In the rows, 128 means zero.
Each path below is one point turned by a fixed rotation once a step. After each direction that follows a path, write how fast that rotation turns it, in degrees a step (0 if it stays still).
Each turn is a multiple of 5 degrees from 10 to 175, or 0.
Each row of a path follows its step; steps can be skipped.
Path 1:
step 0: [137 127 142 121 125 139 130 124 125 130 120 132 136 128 136 127 127 138
 128 121 134 126 137 122 129 130 120 127 123 124 123 111 137 121 130 122
 141 132 130 135 116 123 129 130 127 130 133 117 133 127 130 129 127 133
 114 136 134 130 120 127 127 126]
step 3: [126 126 134 121 126 127 129 128 113 139 130 116 120 121 136 129 124 135
 124 121 130 137 135 133 131 130 123 127 139 124 132 133 123 121 127 128
 138 129 118 123 134 115 133 129 130 122 135 128 128 126 130 129 128 137
 122 127 142 117 130 134 138 143]
step 5: [132 126 137 125 127 124 112 118 131 124 123 121 134 125 137 137 119 131
 125 133 124 138 134 113 127 117 124 120 132 125 137 137 125 129 134 119
 131 120 130 128 125 134 130 127 131 130 126 125 128 136 132 136 116 128
 122 128 120 128 131 138 141 121]
step 11: [128 128 124 126 126 123 128 127 109 122 121 119 140 121 133 130 132 135
 123 134 123 133 133 123 128 131 137 127 134 121 126 127 127 120 131 120
 132 121 127 114 117 121 121 136 136 128 123 123 124 136 133 135 135 124
 127 128 134 126 116 125 143 124]
step 13: [126 128 139 120 126 124 134 112 130 130 131 133 134 123 128 133 110 128
 123 130 133 132 143 121 129 126 125 137 132 132 130 122 136 132 132 124
 130 133 130 124 129 126 130 129 124 131 129 132 135 133 135 134 124 124
 113 132 123 132 115 124 132 143]
step 24: [125 127 131 119 128 126 131 131 116 139 124 132 126 130 130 131 130 132
 117 128 121 139 123 117 122 127 134 131 144 131 130 127 123 133 130 119
 137 133 139 128 133 122 131 125 132 119 123 121 121 141 140 135 122 130
 122 129 130 124 130 134 141 125]
step 29: [131 139 117 124 114 127 133 117 118 130 132 117 120 129 134 120 127 139
 126 122 134 136 132 116 131 126 129 125 122 115 132 129 132 128 130 124
 140 131 120 130 116 128 125 121 127 129 120 126 118 132 134 127 129 134
 129 136 123 125 128 128 119 135]
step 32: [123 124 132 117 124 127 134 122 125 120 128 122 135 123 149 129 118 123
 118 136 121 138 133 120 129 138 127 123 130 126 129 129 121 136 130 120
 130 130 126 132 130 125 122 123 129 119 124 128 130 129 119 146 135 132
 123 136 131 129 121 124 132 130]
step 34: [131 129 131 132 127 139 133 126 140 128 114 130 131 124 138 130 115 131
 125 116 142 129 137 125 130 121 135 130 137 134 126 121 128 125 126 113
 126 127 132 125 109 124 132 128 130 123 135 125 125 132 137 128 130 132
 124 133 122 130 129 125 138 130]
Directions:
[127 130 130 130 128 130 126 129 129 123 128 127 126 126 131 129 125 127
 129 127 128 127 128 128 125 130 127 124 130 128 130 129 126 130 125 130
 128 129 128 128 130 126 127 127 128 131 130 127 129 126 128 127 129 130
 129 129 128 128 130 129 130 127]  160
[130 130 125 129 125 128 128 130 130 125 130 131 128 130 131 126 128 128
 125 126 127 127 129 128 127 130 127 128 125 127 128 127 130 129 126 129
 130 128 129 128 126 131 129 129 129 125 129 131 127 124 131 127 127 127
 129 128 130 129 128 128 126 128]  170
[128 127 128 130 126 129 132 127 128 127 131 129 131 129 128 128 127 129
 129 131 128 128 129 130 128 130 129 127 128 130 124 132 127 129 127 127
 129 131 129 131 132 128 130 128 130 128 128 128 132 130 128 128 128 129
 125 127 129 129 128 128 127 130]  60
[125 128 131 126 128 126 129 128 128 126 127 131 128 129 127 128 126 128
 129 129 127 133 127 125 130 127 128 127 127 130 130 129 127 132 127 128
 128 129 127 130 130 127 128 129 127 129 126 129 126 127 130 129 125 125
 130 131 130 128 128 127 125 129]  95
[128 127 128 126 125 130 130 128 128 127 130 129 124 127 129 130 128 127
 128 125 130 126 124 127 129 127 127 129 128 129 129 131 129 125 128 126
 132 127 131 129 128 126 127 129 130 130 127 126 127 130 130 127 129 128
 129 130 129 128 127 127 126 131]  85
[132 126 130 126 129 129 125 129 126 127 130 127 126 127 128 129 127 127
 128 130 126 128 131 129 129 126 124 127 126 128 129 129 130 124 129 128
 126 128 129 127 129 128 131 128 128 129 129 130 130 125 126 128 127 127
 125 130 130 128 127 128 127 127]  145
